B =
-24.3; 17.4; 25.6; 2.0; 23.8; -26.5; -10.6; -7.1; 15.4; -8.6; 31.3; -20.3; -9.4; 7.0
-37.2; 7.4; -4.7; 18.5; -6.7; 32.6; 26.4; -7.9; 23.3; -22.2; 28.6; -27.0; -25.6; -14.8
-38.1; -1.8; -6.0; 1.6; -3.8; 18.5; 12.2; -4.5; 12.7; -9.1; 0.0; -12.9; -8.5; -11.7
-41.1; -8.4; 22.3; -15.9; 13.6; -22.4; -29.5; 18.9; -5.8; -11.4; -3.1; -18.0; -9.8; 14.9
-31.8; -8.0; -11.2; 14.2; -16.7; 42.3; 24.1; 1.6; 21.2; -18.8; 14.2; -15.9; -43.5; 9.8
-29.3; -1.4; -7.6; 10.8; 7.8; 11.2; -4.3; -6.5; 23.2; -17.6; 7.9; -18.3; -15.2; -5.2
-47.1; 8.3; 7.8; -8.4; -27.5; 20.2; 6.5; 13.1; -11.0; 8.2; -1.6; -9.2; -7.8; 4.8
-49.3; -7.6; -24.3; 8.0; -14.7; 40.9; 11.8; -6.3; 22.9; -10.6; -11.1; -12.7; -17.5; -10.0
Report the entry just left of the largest entry.
Answer: -16.7
The entry directly above -7.8 -> -15.2
The smallest entry in the first column -> -49.3
The largest entry in the last column -> 14.9
Report the first entry in the row that holds the largest entry.
Answer: -31.8
The entry directly below 23.8 is -6.7
The last entry, reading row by row is -10.0
Report the second smallest entry.
Answer: -47.1
The entry directly below the largest entry: 11.2
Report the largest entry in the first row.
Answer: 31.3
Report the entry directly below -5.8.
Answer: 21.2
Report the entry just right of 10.8.
Answer: 7.8
The first entry on the main diagonal -> -24.3
The fourth entry, reading row by row -> 2.0
The 3rd entry on the diagonal from the top-right corner -> -12.9
Report the top-right entry.
Answer: 7.0
The entry directly below -18.8 is -17.6
Report the entry directly below 20.2.
Answer: 40.9
The entry just left of -11.4: -5.8
Report the smallest entry in the first row.
Answer: -26.5
The 2nd entry from the end, reading row by row is -17.5
The 3rd-last entry, reading row by row is -12.7
The entry just right of the smallest entry: -7.6
The entry just right of 13.1: -11.0
Report the smallest entry in the last column.
Answer: -14.8
The entry just right of the largest entry -> 24.1
Report the entry directly above the largest entry.
Answer: -22.4
The third smallest entry: -43.5
Report the 2nd entry on the main diagonal.
Answer: 7.4
Report the entry directly below 10.8.
Answer: -8.4

Read these off the matrix that follows.
1) Read off the entry directly below 30.6.
2) Read off the entry directly above 9.2.
3) Read off the entry directly below the centre entry.
4) Read off the entry just right of the centre entry.
5) Read off the entry directly above -12.1.
6) Read off the entry just right of 12.3.
7) Read off the 1st entry on the main diagonal.
8) Read off the bottom-left entry.
[[ -7.6   6.0 -11.2 -12.9 -11.5 -14.2   0.9]
 [ -2.6   9.2  -7.7   0.2  12.3   5.7   3.9]
 [ 30.6 -54.5  26.1 -21.8  -8.3 -16.1 -28.3]
 [  8.2  16.6 -12.1 -13.8  22.8  -0.5   2.3]
 [-14.2  -0.4   7.2   7.8 -33.5  -6.3   8.2]]
1) 8.2
2) 6.0
3) -13.8
4) -8.3
5) 26.1
6) 5.7
7) -7.6
8) -14.2

W =
-0.7	-0.8	1.1	-1.4	0.8
-0.8	-1.4	1.2	-1.2	0.1
1.9	1.3	-1.2	0.5	-1.9
0.3	-0.7	1.5	-0.7	0.6
1.9	0.7	0.3	-0.8	0.3
-1.4	0.0	-1.0	-1.0	-1.9
1.1	-0.1	-1.2	1.4	-0.6
0.0	0.2	0.5	-0.9	0.8
-0.2	1.1	-0.8	0.5	-1.4
-1.2	0.9	-1.7	-1.1	-1.7
-0.2	1.6	-0.4	-1.0	-0.2
The entry in the bottom-right corner: -0.2
Give the second entry from the end, reading row by row.
A: -1.0
Give the third-last entry, reading row by row.
A: -0.4
Give the 1st entry on the diagonal from the top-right corner.
A: 0.8
The largest entry in the first row -> 1.1
Give the first entry in reading order.
A: -0.7
Give the entry directly above the centre entry.
A: 0.3
Give the entry directly below 1.2.
A: -1.2
The entry just left of 1.3 is 1.9
The entry just right of the centre entry -> -1.0
The 2nd entry on the diagonal from the top-right corner -> -1.2
Give the entry just left of 0.6.
A: -0.7
Give the entry in the bottom-left corner.
A: -0.2
Give the entry just left of 1.2.
A: -1.4
The entry directly below -0.6 is 0.8
Give the 4th entry from the end, reading row by row.
A: 1.6
Give the centre entry.
A: -1.0
